In the data rows, zero lies at 7.5, halfway between 7 and 8.
How far apart are the two rows of each pair, measured in a hidden way? 0 means very close, and 40 very far. Two or three weighted sums of its numbers give each row a place; it is the straight-line distance between the places.
tensor([6., 5., 8., 6., 7., 8., 8., 7., 8., 8.])
tensor([ 5.,  9.,  8.,  5., 11.,  7., 10.,  3.,  9.,  9.]) ~ 9
tensor([8., 7., 5., 9., 8., 4., 7., 6., 6., 8.])
tensor([10.,  4.,  7.,  7.,  7.,  6.,  6.,  7.,  6.,  7.]) ~ 12
tensor([9., 6., 7., 9., 7., 6., 8., 8., 5., 8.])
tensor([ 7.,  7., 12.,  6., 12.,  9.,  9.,  9., 11., 11.]) ~ 8
tensor([8., 4., 3., 8., 7., 7., 4., 7., 5., 8.])
tensor([9., 5., 6., 8., 5., 8., 4., 7., 7., 8.]) ~ 15
tensor([ 7.,  7.,  6., 10.,  4., 12.,  6.,  8., 11.,  7.])
tensor([10.,  7.,  4.,  9.,  7.,  7.,  6.,  7.,  8.,  7.]) ~ 14
tensor([ 6.,  5.,  3., 10.,  5., 12.,  8.,  6., 11.,  8.])
tensor([ 8.,  8.,  5., 11.,  7.,  9.,  9.,  7.,  8.,  9.]) ~ 7
tensor([ 7., 11.,  8.,  7.,  9.,  7., 10., 10.,  9.,  8.])
tensor([10.,  7.,  8.,  7.,  8.,  9.,  8.,  8.,  6.,  6.]) ~ 16
tensor([ 6.,  5.,  3., 10.,  7.,  5.,  7.,  8.,  4.,  7.])
tensor([7., 7., 7., 9., 9., 6., 5., 8., 6., 5.]) ~ 13
tensor([8., 8., 8., 8., 7., 4., 8., 6., 8., 8.])
tensor([8., 8., 8., 7., 9., 7., 9., 7., 8., 9.]) ~ 14
tensor([ 6., 10.,  6.,  5.,  7.,  6., 10.,  7.,  8.,  8.])
tensor([9., 4., 7., 9., 8., 5., 8., 8., 8., 8.]) ~ 16
tensor([ 8.,  8., 12.,  4.,  7., 10.,  4.,  9.,  8., 10.])
tensor([ 8.,  8.,  8.,  9.,  5.,  5., 10.,  9.,  7.,  8.]) ~ 22
tensor([10.,  9.,  5.,  9.,  8.,  5.,  9.,  8.,  8.,  8.])
tensor([9., 8., 8., 6., 6., 8., 7., 7., 8., 8.]) ~ 11
tensor([8., 7., 9., 6., 5., 8., 6., 8., 5., 6.])
tensor([5., 7., 7., 7., 8., 9., 6., 6., 9., 9.]) ~ 11
tensor([7., 7., 6., 7., 8., 6., 7., 5., 8., 7.])
tensor([10.,  5.,  7.,  9.,  7.,  8.,  6.,  8.,  5.,  7.]) ~ 12
tensor([ 6.,  7., 10.,  7.,  7., 10.,  5.,  8.,  5.,  9.])
tensor([5., 8., 7., 3., 6., 8., 7., 8., 8., 6.]) ~ 16
tensor([10.,  7.,  7.,  9.,  9.,  8.,  9.,  7.,  6.,  6.])
tensor([ 5.,  7.,  6.,  6.,  8., 10.,  8.,  6.,  9.,  9.]) ~ 12
tensor([10.,  5.,  9.,  8.,  8.,  6.,  9.,  6.,  4.,  3.])
tensor([ 7.,  8., 11.,  8.,  7., 10.,  4.,  8.,  7.,  9.]) ~ 11
tensor([7., 9., 8., 6., 7., 9., 6., 9., 7., 8.])
tensor([7., 8., 8., 5., 7., 7., 7., 9., 7., 8.]) ~ 7
tensor([ 4.,  8.,  9.,  6., 12.,  8., 12.,  8., 11., 10.])
tensor([10.,  7.,  7.,  5.,  7.,  8.,  8.,  7.,  8.,  7.]) ~ 29
tensor([7., 8., 9., 7., 8., 6., 6., 6., 7., 7.])
tensor([ 8.,  9.,  6.,  8.,  8.,  7., 10.,  9.,  7.,  8.]) ~ 13
tensor([ 9.,  7.,  9., 10.,  8.,  6.,  7.,  7.,  6.,  7.])
tensor([ 6., 10.,  9.,  6.,  8.,  9.,  7., 10.,  8.,  9.]) ~ 17
tensor([7., 8., 6., 7., 9., 8., 9., 8., 8., 9.])
tensor([ 5.,  4.,  4., 12.,  4., 13.,  4.,  8., 12.,  8.]) ~ 18
tensor([9., 6., 9., 9., 7., 6., 8., 8., 6., 6.])
tensor([ 5., 10.,  6.,  5.,  8.,  7.,  8., 12.,  7.,  9.]) ~ 29
tensor([10.,  7.,  5.,  8.,  5.,  9.,  7.,  3.,  4.,  8.])
tensor([10.,  8.,  8.,  8.,  9.,  9.,  8.,  8.,  7.,  3.]) ~ 10
tensor([8., 6., 8., 9., 7., 8., 5., 6., 4., 7.])
tensor([ 4.,  7.,  8.,  3.,  9.,  7.,  8.,  5., 10., 10.]) ~ 21
tensor([ 6.,  4.,  6., 12.,  4., 13.,  7.,  7., 11.,  8.])
tensor([ 9.,  4.,  8., 11.,  8.,  8.,  8.,  6.,  6.,  6.]) ~ 6
tensor([ 8.,  7.,  4.,  9.,  9.,  3.,  8., 10.,  5.,  6.])
tensor([10.,  5.,  8.,  9.,  7.,  5.,  7.,  8.,  7.,  5.]) ~ 23
tensor([ 7.,  8., 11.,  5.,  5., 10.,  7., 10.,  8., 11.])
tensor([9., 5., 8., 9., 6., 8., 6., 6., 8., 6.]) ~ 8
tensor([ 9.,  6.,  6., 10.,  8.,  7.,  9.,  7.,  5.,  7.])
tensor([10.,  8.,  8.,  8.,  9.,  8.,  7.,  8.,  6.,  4.]) ~ 14
tensor([ 8., 10.,  8.,  8.,  5.,  3.,  8.,  6.,  6.,  8.])
tensor([9., 7., 9., 8., 9., 8., 5., 6., 7., 7.]) ~ 15
tensor([7., 6., 6., 9., 7., 4., 7., 7., 7., 7.])
tensor([ 5.,  8.,  9.,  6., 13.,  9., 13.,  9., 12., 10.]) ~ 26
tensor([9., 7., 8., 8., 7., 8., 6., 5., 8., 7.])
tensor([ 9.,  8.,  5.,  8.,  7.,  8., 10.,  8.,  8.,  8.]) ~ 14
tensor([10.,  8.,  9.,  9.,  9.,  6.,  6.,  6.,  7.,  3.])
tensor([9., 7., 7., 8., 8., 6., 8., 5., 5., 8.]) ~ 12
tensor([ 7.,  7.,  3., 10.,  6.,  5.,  5.,  8.,  7.,  8.])
tensor([ 9.,  4.,  8., 10.,  8.,  7.,  7.,  3.,  5.,  6.]) ~ 27
tensor([7., 8., 7., 8., 7., 5., 7., 8., 6., 8.])
tensor([ 4.,  8.,  8.,  4.,  9.,  6., 10.,  5.,  9., 10.]) ~ 17
tensor([11.,  8.,  8.,  8.,  9.,  8.,  4.,  7.,  6.,  6.])
tensor([9., 6., 5., 8., 5., 7., 6., 6., 8., 7.]) ~ 14
tensor([ 8.,  7., 12.,  7., 11.,  9.,  8., 10., 10., 10.])
tensor([9., 9., 8., 8., 8., 7., 8., 7., 7., 6.]) ~ 6
tensor([10.,  9.,  8.,  9.,  6.,  8.,  9.,  8.,  7.,  7.])
tensor([ 8.,  5.,  3.,  8.,  6., 10.,  7.,  8.,  6.,  7.]) ~ 16
tensor([ 8.,  5.,  7., 10.,  7., 10.,  8.,  5., 10.,  8.])
tensor([6., 8., 5., 4., 9., 6., 9., 5., 7., 7.]) ~ 28
tensor([ 7.,  4.,  8.,  6.,  5.,  9.,  5.,  9.,  8., 10.])
tensor([7., 3., 9., 9., 7., 9., 7., 3., 8., 8.]) ~ 17
tensor([10.,  4.,  7.,  9.,  7.,  7.,  5.,  8.,  9.,  7.])
tensor([9., 9., 8., 8., 6., 6., 8., 6., 9., 9.]) ~ 4
tensor([ 4.,  8.,  4.,  7.,  9.,  6.,  8.,  9., 10.,  8.])
tensor([9., 9., 9., 9., 7., 6., 9., 6., 8., 8.]) ~ 33
tensor([7., 9., 7., 8., 7., 8., 8., 8., 6., 7.])
tensor([9., 8., 7., 7., 8., 7., 7., 6., 8., 8.]) ~ 7
tensor([ 6., 11.,  8.,  6.,  7.,  7., 11., 10.,  9.,  9.])
tensor([7., 5., 5., 9., 7., 9., 8., 7., 9., 8.]) ~ 7
tensor([10.,  8.,  7.,  8.,  4.,  8.,  5.,  6.,  9.,  9.])
tensor([8., 7., 7., 6., 5., 7., 6., 6., 9., 7.]) ~ 13
tensor([ 5., 11.,  7.,  4.,  4.,  7.,  9., 11.,  7.,  7.])
tensor([ 6.,  7., 10.,  8.,  8.,  7.,  7., 10.,  9.,  8.]) ~ 17
tensor([ 7.,  7., 10.,  5., 13.,  9., 13.,  7., 13., 11.])
tensor([9., 9., 8., 9., 8., 7., 6., 8., 8., 6.]) ~ 28
tensor([ 8.,  4.,  4., 10.,  5.,  4.,  5.,  7.,  5.,  6.])
tensor([ 8.,  8.,  8.,  7.,  7.,  6.,  7., 10.,  4.,  5.]) ~ 13
tensor([ 5., 10.,  9.,  5., 12.,  8., 12., 10., 10., 10.])
tensor([9., 8., 9., 8., 8., 8., 8., 7., 8., 7.]) ~ 26
tensor([ 4., 12.,  7.,  5.,  6.,  6.,  8., 10.,  5.,  8.])
tensor([ 7.,  8.,  5.,  8.,  7.,  8.,  9.,  6., 10.,  9.]) ~ 18
tensor([ 7.,  9.,  4.,  9.,  6.,  4.,  9.,  8.,  7., 10.])
tensor([ 5., 12.,  9.,  4.,  7.,  9.,  6., 12.,  7.,  8.]) ~ 16
tensor([7., 5., 8., 8., 8., 8., 7., 9., 5., 3.])
tensor([7., 9., 9., 5., 9., 9., 8., 9., 7., 9.]) ~ 15
tensor([ 7.,  7.,  8.,  8., 10.,  8.,  5.,  9.,  8.,  8.])
tensor([ 9.,  6., 10.,  7.,  8.,  8.,  8.,  7.,  6.,  5.]) ~ 17
tensor([10.,  8.,  5.,  8.,  8.,  9.,  7.,  3.,  8.,  7.])
tensor([ 8.,  8.,  7., 10.,  3., 10.,  8.,  5.,  8.,  7.]) ~ 20
tensor([ 8.,  6.,  6., 10.,  6.,  5.,  6.,  8.,  3.,  7.])
tensor([ 4., 11.,  7.,  6.,  8.,  7.,  9., 10.,  9.,  8.]) ~ 17
tensor([ 5., 12.,  5.,  7.,  6.,  7.,  8., 11.,  8.,  9.])
tensor([ 8.,  7.,  9.,  7., 13.,  7., 12.,  8., 12., 11.]) ~ 18
tensor([ 2.,  8.,  8.,  7.,  9.,  8.,  9.,  6.,  8., 10.])
tensor([ 7.,  8.,  9.,  7., 13.,  8., 13.,  8., 12., 10.]) ~ 18
tensor([ 7.,  5.,  4., 10.,  6., 12.,  6.,  6., 10., 10.])
tensor([ 4.,  8.,  6.,  7.,  9.,  8.,  9.,  9., 11.,  9.]) ~ 24
tensor([8., 4., 7., 8., 7., 5., 7., 6., 5., 6.])
tensor([ 6.,  7.,  6., 10.,  4.,  9.,  8.,  8.,  9.,  8.]) ~ 7
tensor([ 7.,  8., 13.,  7., 10., 11.,  7., 11., 10., 11.])
tensor([8., 8., 8., 4., 5., 6., 7., 8., 8., 9.]) ~ 8
tensor([ 6., 12.,  5.,  5.,  3.,  8.,  9., 13.,  6.,  7.])
tensor([8., 8., 5., 7., 7., 7., 8., 8., 3., 7.]) ~ 7
tensor([ 7.,  9.,  9.,  5.,  8.,  7.,  9.,  5., 10.,  8.])
tensor([ 7.,  7.,  7., 11.,  6., 10.,  8.,  8.,  7.,  7.]) ~ 9
tensor([8., 7., 8., 9., 8., 8., 5., 7., 6., 7.])
tensor([ 2.,  9.,  8.,  4., 10.,  3.,  9.,  5.,  9.,  9.]) ~ 33
tensor([10.,  8.,  6.,  8.,  9.,  8.,  7.,  7.,  7.,  6.])
tensor([8., 3., 4., 8., 5., 7., 5., 6., 8., 6.]) ~ 17
tensor([7., 8., 6., 8., 5., 9., 4., 3., 8., 7.])
tensor([ 9.,  9., 10.,  8.,  8.,  8.,  7.,  7.,  6.,  7.]) ~ 1
tensor([ 7.,  6., 10.,  5.,  4., 10.,  5.,  5.,  7.,  8.])
tensor([ 4., 12.,  5.,  5.,  5.,  7.,  8., 11.,  8.,  6.]) ~ 34
tensor([ 5.,  7., 10.,  7.,  7.,  9.,  9., 10., 10., 11.])
tensor([ 7.,  5.,  5., 10.,  5.,  8.,  7.,  7.,  9.,  9.]) ~ 7
tensor([8., 9., 9., 8., 5., 9., 8., 6., 9., 8.])
tensor([4., 8., 7., 6., 5., 8., 9., 8., 9., 8.]) ~ 23
tensor([ 9.,  8.,  8.,  8.,  6.,  3.,  9.,  7.,  8., 10.])
tensor([9., 7., 8., 8., 8., 7., 8., 5., 8., 7.]) ~ 14
tensor([ 8., 10., 11.,  7.,  9.,  8.,  7.,  9.,  9., 10.])
tensor([8., 9., 8., 8., 6., 4., 9., 7., 8., 9.]) ~ 13
tensor([9., 9., 7., 8., 8., 7., 9., 8., 8., 8.])
tensor([7., 9., 8., 7., 6., 8., 5., 8., 7., 9.]) ~ 7
tensor([10.,  7.,  8.,  8.,  8.,  7.,  8.,  7.,  7.,  7.])
tensor([10.,  7.,  8.,  5.,  9.,  4.,  7.,  8.,  6.,  5.]) ~ 13
tensor([9., 6., 3., 9., 7., 8., 4., 6., 8., 5.])
tensor([ 9.,  8.,  9., 10.,  8.,  8.,  7.,  8.,  6.,  4.]) ~ 14
tensor([ 6.,  4., 10.,  7., 11.,  7., 11.,  8., 10., 10.])
tensor([7., 6., 9., 9., 7., 7., 9., 8., 5., 9.]) ~ 12
tensor([10.,  6.,  9., 10.,  8.,  8.,  9.,  8.,  4.,  8.])
tensor([ 8.,  8.,  9.,  6., 11.,  8., 12., 10., 11.,  9.]) ~ 18
tensor([8., 4., 7., 9., 7., 8., 8., 7., 6., 5.])
tensor([10.,  7.,  8.,  8.,  9.,  7.,  4.,  6.,  3.,  4.]) ~ 19
tensor([ 7.,  8., 11.,  5.,  5., 10.,  4.,  9.,  9., 11.])
tensor([9., 7., 8., 9., 7., 9., 6., 7., 5., 6.]) ~ 3
tensor([7., 5., 5., 9., 7., 8., 5., 6., 3., 5.])
tensor([ 6., 10.,  5.,  5.,  9.,  4., 10., 10.,  8., 10.]) ~ 21
tensor([9., 6., 6., 8., 9., 8., 7., 8., 7., 6.])
tensor([9., 8., 9., 8., 7., 6., 9., 6., 4., 6.]) ~ 14
tensor([5., 9., 8., 7., 8., 4., 8., 7., 7., 4.])
tensor([9., 8., 8., 9., 8., 9., 8., 8., 8., 5.]) ~ 27
tensor([ 4.,  9.,  8.,  8.,  6.,  8., 10., 10.,  9.,  8.])
tensor([10.,  6.,  8.,  8.,  8.,  8.,  8.,  6.,  8.,  3.]) ~ 23
tensor([ 7.,  9., 12.,  4.,  7., 10.,  4.,  9.,  7.,  9.])
tensor([ 9.,  8.,  8.,  9.,  8.,  7.,  7., 10.,  6.,  5.]) ~ 10
tensor([10.,  7.,  8.,  7.,  8.,  7.,  8.,  6.,  8.,  6.])
tensor([10.,  4.,  7.,  9.,  8.,  6.,  8.,  8.,  3.,  3.]) ~ 12
tensor([8., 4., 8., 7., 5., 8., 4., 6., 7., 9.])
tensor([ 6.,  8.,  9.,  8., 11.,  9., 11.,  8., 11., 10.]) ~ 17
tensor([8., 7., 8., 9., 7., 3., 9., 7., 8., 9.])
tensor([8., 5., 7., 9., 5., 7., 6., 3., 7., 8.]) ~ 16
tensor([10.,  8.,  7.,  7.,  8.,  8.,  4.,  7.,  4.,  4.])
tensor([7., 8., 8., 8., 9., 6., 8., 6., 9., 6.]) ~ 21
tensor([8., 7., 7., 7., 4., 8., 3., 5., 8., 8.])
tensor([7., 6., 5., 9., 8., 3., 8., 9., 3., 7.]) ~ 32
tensor([9., 5., 4., 5., 5., 8., 7., 6., 7., 7.])
tensor([ 4.,  9.,  8.,  8.,  7.,  4.,  9., 11.,  4.,  8.]) ~ 38
tensor([ 6.,  7.,  8.,  4., 11.,  6.,  9.,  6.,  9.,  6.])
tensor([8., 6., 6., 8., 8., 6., 6., 8., 7., 7.]) ~ 13
tensor([ 8.,  9.,  5.,  8.,  5.,  7., 10.,  8.,  7.,  8.])
tensor([10.,  5.,  5.,  9.,  4.,  8.,  3.,  6.,  7.,  4.]) ~ 17
tensor([9., 7., 6., 6., 7., 6., 6., 6., 6., 7.])
tensor([9., 7., 5., 7., 6., 7., 7., 8., 7., 8.]) ~ 2
tensor([7., 7., 4., 8., 5., 5., 5., 8., 5., 8.])
tensor([ 7.,  3.,  5., 12.,  5., 12.,  7.,  9., 10.,  7.]) ~ 23
tensor([8., 4., 6., 9., 9., 4., 5., 8., 3., 5.])
tensor([11.,  8.,  8.,  8.,  8.,  9.,  6.,  6.,  8.,  8.]) ~ 37
tensor([ 2.,  8.,  9.,  4., 10.,  6.,  8.,  6.,  9., 10.])
tensor([9., 6., 7., 8., 8., 7., 5., 6., 6., 7.]) ~ 28
tensor([8., 7., 5., 8., 7., 4., 8., 6., 5., 5.])
tensor([8., 7., 5., 7., 3., 9., 7., 6., 9., 8.]) ~ 20
tensor([10.,  7.,  8.,  8.,  8., 10.,  8.,  8.,  5.,  6.])
tensor([ 7., 10.,  6.,  6.,  8.,  7.,  8.,  6.,  8.,  8.]) ~ 15
tensor([10.,  9.,  7.,  9.,  9.,  9.,  7.,  7.,  7.,  5.])
tensor([ 7.,  7.,  3., 10.,  6.,  7.,  6.,  7.,  5.,  8.]) ~ 20
tensor([9., 9., 7., 7., 3., 5., 8., 7., 6., 8.])
tensor([7., 6., 7., 8., 3., 8., 4., 6., 6., 8.]) ~ 5
tensor([8., 8., 8., 9., 8., 8., 8., 8., 7., 6.])
tensor([ 6., 10., 10.,  7.,  6.,  9.,  5., 10.,  5., 10.]) ~ 5
tensor([9., 7., 4., 9., 8., 7., 6., 5., 4., 4.])
tensor([ 2., 12.,  3.,  4.,  7.,  5., 10., 11.,  8.,  8.]) ~ 34
tensor([7., 4., 5., 7., 8., 9., 8., 6., 8., 9.])
tensor([8., 8., 8., 8., 7., 7., 9., 6., 9., 3.]) ~ 14
tensor([8., 9., 7., 7., 8., 5., 8., 8., 6., 9.])
tensor([10.,  7.,  9.,  9.,  8.,  8.,  9.,  6.,  7.,  4.]) ~ 20
tensor([ 7.,  9., 12.,  6.,  7., 11.,  3., 11.,  6., 10.])
tensor([9., 8., 8., 7., 6., 7., 6., 8., 7., 7.]) ~ 4
tensor([ 2.,  8.,  8.,  5.,  9.,  6., 10.,  5.,  8., 11.])
tensor([ 7., 10.,  7.,  7.,  5.,  7.,  7.,  5.,  7.,  7.]) ~ 30
tensor([ 6., 11.,  7.,  7.,  8.,  7.,  5.,  8.,  7.,  8.])
tensor([10.,  9.,  9.,  8.,  8.,  7.,  8.,  9.,  7.,  7.]) ~ 14
tensor([ 7.,  3.,  4., 13.,  7., 13.,  6.,  7., 11.,  9.])
tensor([ 5.,  9.,  6.,  6.,  9.,  9.,  9., 11.,  8.,  9.]) ~ 26
tensor([ 9.,  8.,  7., 10.,  6.,  9.,  8.,  6.,  7.,  7.])
tensor([9., 8., 9., 9., 8., 6., 8., 7., 7., 8.]) ~ 11
tensor([7., 8., 6., 9., 6., 8., 8., 7., 5., 6.])
tensor([ 7., 10.,  9.,  5., 10.,  8., 11., 10., 10.,  8.]) ~ 13
tensor([ 6., 12.,  8.,  5.,  8.,  5., 10., 11.,  9.,  8.])
tensor([10.,  7.,  8.,  6.,  7.,  6.,  6.,  5.,  5.,  5.]) ~ 22
tensor([ 7.,  9., 12.,  5.,  4., 11.,  3., 11.,  7., 11.])
tensor([10.,  3.,  8.,  8.,  8.,  9.,  8.,  6.,  7.,  4.]) ~ 16
tensor([ 8.,  9.,  8.,  7.,  9.,  5., 11.,  7.,  9., 10.])
tensor([10.,  8.,  9.,  8.,  4.,  9.,  8.,  8.,  7.,  3.]) ~ 22
tensor([9., 8., 7., 8., 7., 7., 8., 8., 7., 8.])
tensor([ 7.,  5.,  7., 12.,  4., 12.,  8.,  6., 11.,  9.]) ~ 22
tensor([8., 6., 9., 8., 7., 6., 7., 7., 8., 7.])
tensor([ 2., 10.,  8.,  8.,  5.,  5.,  9., 11.,  7.,  8.]) ~ 25
tensor([9., 6., 7., 8., 9., 7., 5., 6., 7., 7.])
tensor([ 7.,  8.,  7.,  6.,  7.,  7.,  4., 10.,  7.,  8.]) ~ 11
tensor([8., 7., 8., 8., 8., 6., 9., 7., 9., 8.])
tensor([9., 7., 7., 8., 9., 5., 5., 6., 8., 6.]) ~ 12
tensor([9., 8., 8., 7., 8., 9., 7., 7., 7., 4.])
tensor([9., 6., 8., 9., 8., 4., 5., 7., 5., 7.]) ~ 24
tensor([9., 7., 9., 9., 7., 7., 8., 5., 8., 5.])
tensor([ 7.,  9.,  8.,  8., 10.,  8., 10., 10.,  8., 10.]) ~ 20
tensor([10.,  8.,  8.,  9.,  8.,  5.,  7.,  7.,  6.,  7.])
tensor([ 9.,  7.,  7., 10.,  8.,  5.,  8.,  8.,  3.,  6.]) ~ 9
